(in the rows, 128 means zero)
One turn or mirror swaps these rows in pairs. Which row does each one swap with?
j150: 115 115 131 121 104 140 111 134 110 105 155 108 138 132 122 125 126 131 121 75 115 109 99 115 157 126 111
j807: 131 112 97 146 148 128 74 137 126 150 121 136 135 128 121 109 116 133 163 137 132 150 142 124 121 116 102
j104: 135 109 138 104 148 115 128 116 159 145 109 98 113 131 111 130 110 144 126 94 137 158 102 129 146 130 153
j177: 106 121 112 157 126 160 89 105 117 141 114 146 138 134 123 116 126 111 96 124 130 140 168 110 95 112 143
j35: 126 127 88 133 125 137 128 129 126 142 86 115 133 116 79 143 148 155 111 154 123 125 134 92 106 125 138
j209: 142 100 158 107 146 149 148 88 135 92 134 119 119 131 119 107 154 124 102 112 141 135 106 113 120 138 113
j61: 122 106 156 132 135 164 132 83 119 111 120 128 128 143 128 103 163 125 87 111 137 140 133 105 97 129 131
j227: 163 131 141 148 109 127 91 134 114 116 101 138 121 106 123 127 123 153 125 106 90 134 118 115 122 145 132
j273: 127 93 150 98 148 111 152 137 155 121 134 114 120 111 101 142 125 144 135 134 103 106 139 120 142 112 146
j386: 101 121 147 120 137 112 106 146 169 149 112 83 138 128 111 142 111 157 122 107 154 129 125 143 101 138 138
j72: 96 163 113 129 86 121 138 140 126 110 126 113 127 104 93 118 135 157 132 130 111 137 126 110 111 141 108
j119: 145 101 147 91 149 145 147 110 130 97 135 126 123 121 109 90 149 116 102 109 142 133 106 122 121 146 103
j93: 143 136 162 140 137 137 93 129 147 121 149 125 140 144 147 134 162 136 143 138 128 136 95 122 129 105 111
j985: 128 102 155 150 128 128 137 132 129 160 145 124 135 127 109 106 117 123 143 168 155 127 95 106 140 149 113
j973: 125 94 150 110 143 113 156 136 165 114 141 112 124 116 102 143 118 142 141 140 120 100 130 126 139 108 142
j373: 91 134 113 141 78 151 128 135 115 128 119 112 126 112 105 121 142 162 142 135 130 119 123 126 128 166 102
j435: 133 114 138 97 147 118 130 117 167 149 107 108 118 127 117 131 98 145 136 95 136 160 107 134 141 131 148
j135: 133 128 166 140 131 132 88 134 145 134 150 116 127 155 153 141 155 126 115 137 126 121 114 118 114 94 127
j304: 117 109 133 142 106 144 159 128 109 135 141 139 149 153 100 98 131 151 131 147 137 168 140 124 150 137 146
j796: 126 153 109 112 95 145 126 119 110 129 140 144 117 148 136 104 101 131 151 151 157 124 148 124 103 108 115
j958: 141 151 120 123 144 139 134 113 143 128 115 165 135 99 136 142 121 98 100 130 131 128 138 159 110 127 136
j402: 94 115 157 107 124 109 123 137 171 121 122 85 129 100 133 107 143 112 117 127 153 135 154 123 120 103 126
j613: 105 109 137 128 90 146 118 139 115 169 108 123 106 118 142 121 114 129 98 146 131 99 164 122 127 137 151
j637: 135 101 138 83 129 135 128 142 132 110 140 116 114 116 102 78 125 118 98 121 134 145 114 126 138 156 95
j429: 153 150 95 122 117 152 133 109 108 124 123 173 126 118 138 115 119 131 122 146 137 132 145 124 98 116 112
j237: 130 134 120 129 103 142 99 142 103 101 137 117 141 128 123 116 126 138 117 78 110 111 95 109 144 126 113
j762: 153 119 169 135 122 122 90 122 124 122 97 122 104 103 128 119 125 131 129 105 98 146 150 129 111 140 144
j545: 149 160 97 124 130 147 129 119 127 130 112 181 126 124 130 128 124 122 116 153 121 124 147 128 99 119 126
j687: 101 103 124 138 97 159 124 135 115 160 102 118 113 102 127 115 118 147 121 142 133 99 150 118 143 159 121
j179: 157 120 155 134 111 117 92 133 128 121 89 126 111 104 123 129 125 131 131 107 83 134 143 135 121 137 143
j920: 151 151 108 132 141 148 126 115 124 134 102 171 135 113 124 142 118 111 112 135 121 131 139 148 93 126 126
j338: 107 113 158 103 142 140 132 101 155 118 141 114 152 111 129 140 119 101 110 90 128 125 131 158 134 135 133
j781: 96 133 132 127 129 121 135 145 165 116 133 86 143 97 128 105 132 120 126 136 161 124 137 96 134 98 107
j327: 136 105 161 129 141 159 140 91 125 96 134 124 137 143 117 114 165 113 93 104 140 136 111 115 110 127 118
j374: 100 103 154 113 144 144 127 105 147 114 135 117 151 110 135 141 121 91 102 90 136 127 126 152 128 135 126
j383: 119 102 150 103 149 106 156 139 159 123 135 118 120 108 105 132 118 148 145 134 103 107 143 128 130 113 146
j518: 129 145 172 134 125 134 86 137 144 139 155 129 126 146 158 139 157 115 108 132 125 119 123 127 118 101 127
j330: 117 120 135 148 85 141 110 159 130 146 107 111 146 160 104 124 139 114 117 128 139 133 149 110 153 128 169
j367: 125 129 118 139 130 144 149 129 108 141 98 125 146 111 71 111 118 155 125 150 126 161 119 110 121 142 146
j418: 114 131 125 137 103 116 160 124 147 132 141 127 162 137 110 139 153 137 121 134 172 126 88 122 116 148 109
j482: 139 113 114 149 155 138 77 133 129 132 126 132 138 128 130 109 127 133 171 136 141 144 120 137 128 122 102
j301: 94 120 148 99 118 132 119 131 145 146 143 93 126 142 117 125 88 135 150 128 178 128 125 131 112 116 116
j424: 119 129 109 141 97 125 117 148 146 145 133 154 142 180 130 123 154 159 112 120 127 133 153 117 129 119 150
j549: 143 160 94 121 121 153 131 114 107 124 125 168 119 133 131 122 121 124 128 153 144 122 146 129 97 117 122
j820: 130 104 123 107 85 135 131 158 131 127 126 119 128 115 80 77 118 125 104 125 118 145 142 135 137 154 115
j876: 115 120 111 155 121 150 90 107 115 145 116 140 133 145 125 116 126 112 91 127 130 144 171 103 95 122 139
j702: 105 126 110 149 119 140 83 115 114 146 109 141 122 137 131 113 123 107 104 124 122 140 180 122 98 118 134
j577: 110 114 121 120 82 132 109 175 122 132 123 129 127 134 85 97 117 116 101 128 130 141 159 116 142 148 125
j952: 124 127 133 146 137 120 132 152 142 137 136 104 154 103 109 98 107 119 138 156 158 130 96 89 134 124 114
j504: 120 109 110 118 101 113 116 123 141 155 115 131 98 154 112 145 163 134 123 148 120 108 144 79 114 117 123
j96: 116 107 115 125 99 115 115 121 134 158 120 126 90 155 110 137 167 125 111 148 121 114 137 79 125 122 124
j265: 113 132 127 109 103 137 133 127 133 150 150 99 124 156 132 117 97 128 143 150 172 135 118 126 99 105 106
j281: 148 107 146 94 144 154 146 102 127 99 141 129 126 117 123 98 147 124 101 118 141 143 104 122 129 135 96
j207: 122 128 109 144 93 133 115 148 146 137 139 152 136 181 125 116 155 158 102 124 131 143 150 111 136 120 149
j106: 114 146 111 105 115 98 138 120 155 159 129 125 137 118 103 129 114 146 107 111 152 154 88 125 109 140 108
j325: 101 104 164 112 144 133 117 110 145 118 147 107 140 120 136 123 120 94 101 87 133 118 127 151 138 125 127
j840: 128 92 140 125 131 125 170 125 153 125 124 113 165 130 109 146 151 132 136 137 149 97 108 118 137 133 129
j315: 115 110 106 119 99 123 113 129 136 157 99 129 99 150 103 138 161 133 118 148 110 114 141 77 113 127 119

j796 pairs with -> j637
j150 pairs with -> j807
j482 pairs with -> j237
j304 pairs with -> j106
j613 pairs with -> j402
j96 pairs with -> j383
j781 pairs with -> j687
j702 pairs with -> j325

One turn or mirror swaps these rows in pairs. Which row does each one swap with?
j829: 116 103 138 121 139 159 90 154 118 140 108 125 166 160 154 104
j292: 160 104 128 120 127 117 112 127 120 137 112 155 141 138 129 120
j635: 95 96 127 143 103 100 140 145 123 145 164 112 138 134 94 115
j184: 161 91 140 122 123 117 119 133 117 133 114 153 141 136 124 131
j408: 156 93 128 120 133 114 113 126 122 124 110 150 140 137 124 122
j855: 136 98 134 113 151 166 149 124 109 156 107 118 118 182 120 106
j921: 102 69 142 169 108 140 130 161 126 177 126 87 149 128 138 93
j99: 123 95 152 141 126 144 148 165 113 188 113 91 134 153 101 76
j78: 79 90 131 137 164 136 171 116 141 163 127 99 134 136 118 112
j527: 100 98 137 136 110 99 145 146 129 136 166 116 141 132 96 121
j12: 122 93 151 146 130 147 147 166 106 185 110 102 131 150 96 76
j347: 97 90 137 144 111 101 142 152 121 137 166 123 132 144 94 115
j385: 118 93 135 117 149 180 144 125 117 154 98 130 121 178 116 120
j878: 128 103 131 117 153 180 139 129 117 161 98 136 124 175 123 112
j845: 161 99 137 129 131 109 124 128 131 137 116 158 138 144 135 122
j715: 84 95 131 146 160 131 171 117 142 164 122 87 138 140 126 110
j778: 123 96 134 111 144 172 152 121 124 162 105 129 117 176 121 119
j9: 101 68 139 164 108 135 125 160 122 172 127 82 146 138 147 103
j66: 105 94 124 145 104 101 137 144 132 140 163 107 132 146 91 114
j105: 127 100 129 117 150 176 149 131 119 163 109 123 117 184 115 113
j24: 167 98 136 124 128 122 124 133 122 140 120 157 136 136 123 124
j303: 103 98 122 142 111 94 138 140 125 145 164 112 145 138 93 127
j525: 113 108 141 119 135 158 96 158 122 141 110 125 168 162 156 100
j390: 95 111 159 113 141 138 122 141 152 158 81 126 173 139 127 107
j371: 105 103 132 143 115 99 135 154 131 140 170 113 141 140 94 121
j438: 98 69 140 169 108 139 125 157 128 175 132 83 149 134 139 100
j760: 92 116 159 117 132 131 125 139 156 160 81 122 172 146 131 108
j23: 77 86 134 136 157 130 169 113 144 159 115 100 144 134 124 118
j672: 126 96 149 141 122 152 144 165 113 187 109 94 130 145 104 73
j563: 72 86 131 143 150 135 158 114 157 162 119 103 140 137 114 121
j290: 108 100 131 149 105 105 132 146 131 144 169 119 133 139 93 125
j45: 161 95 124 124 127 116 116 128 114 138 116 153 145 142 119 132
j362: 102 63 141 167 112 136 125 162 122 171 125 83 147 132 140 96
j299: 88 116 157 110 136 138 120 143 152 155 83 120 170 133 130 101
j798: 157 97 137 121 128 110 120 127 112 128 119 150 145 135 129 127
j859: 111 102 138 123 137 156 88 161 125 143 108 121 166 163 152 103
j780: 73 90 136 141 145 131 173 120 141 165 126 90 142 139 125 111
j793: 111 98 133 125 142 156 87 161 121 145 111 120 162 159 154 107

j390 pairs with -> j99
j855 pairs with -> j563
j292 pairs with -> j635

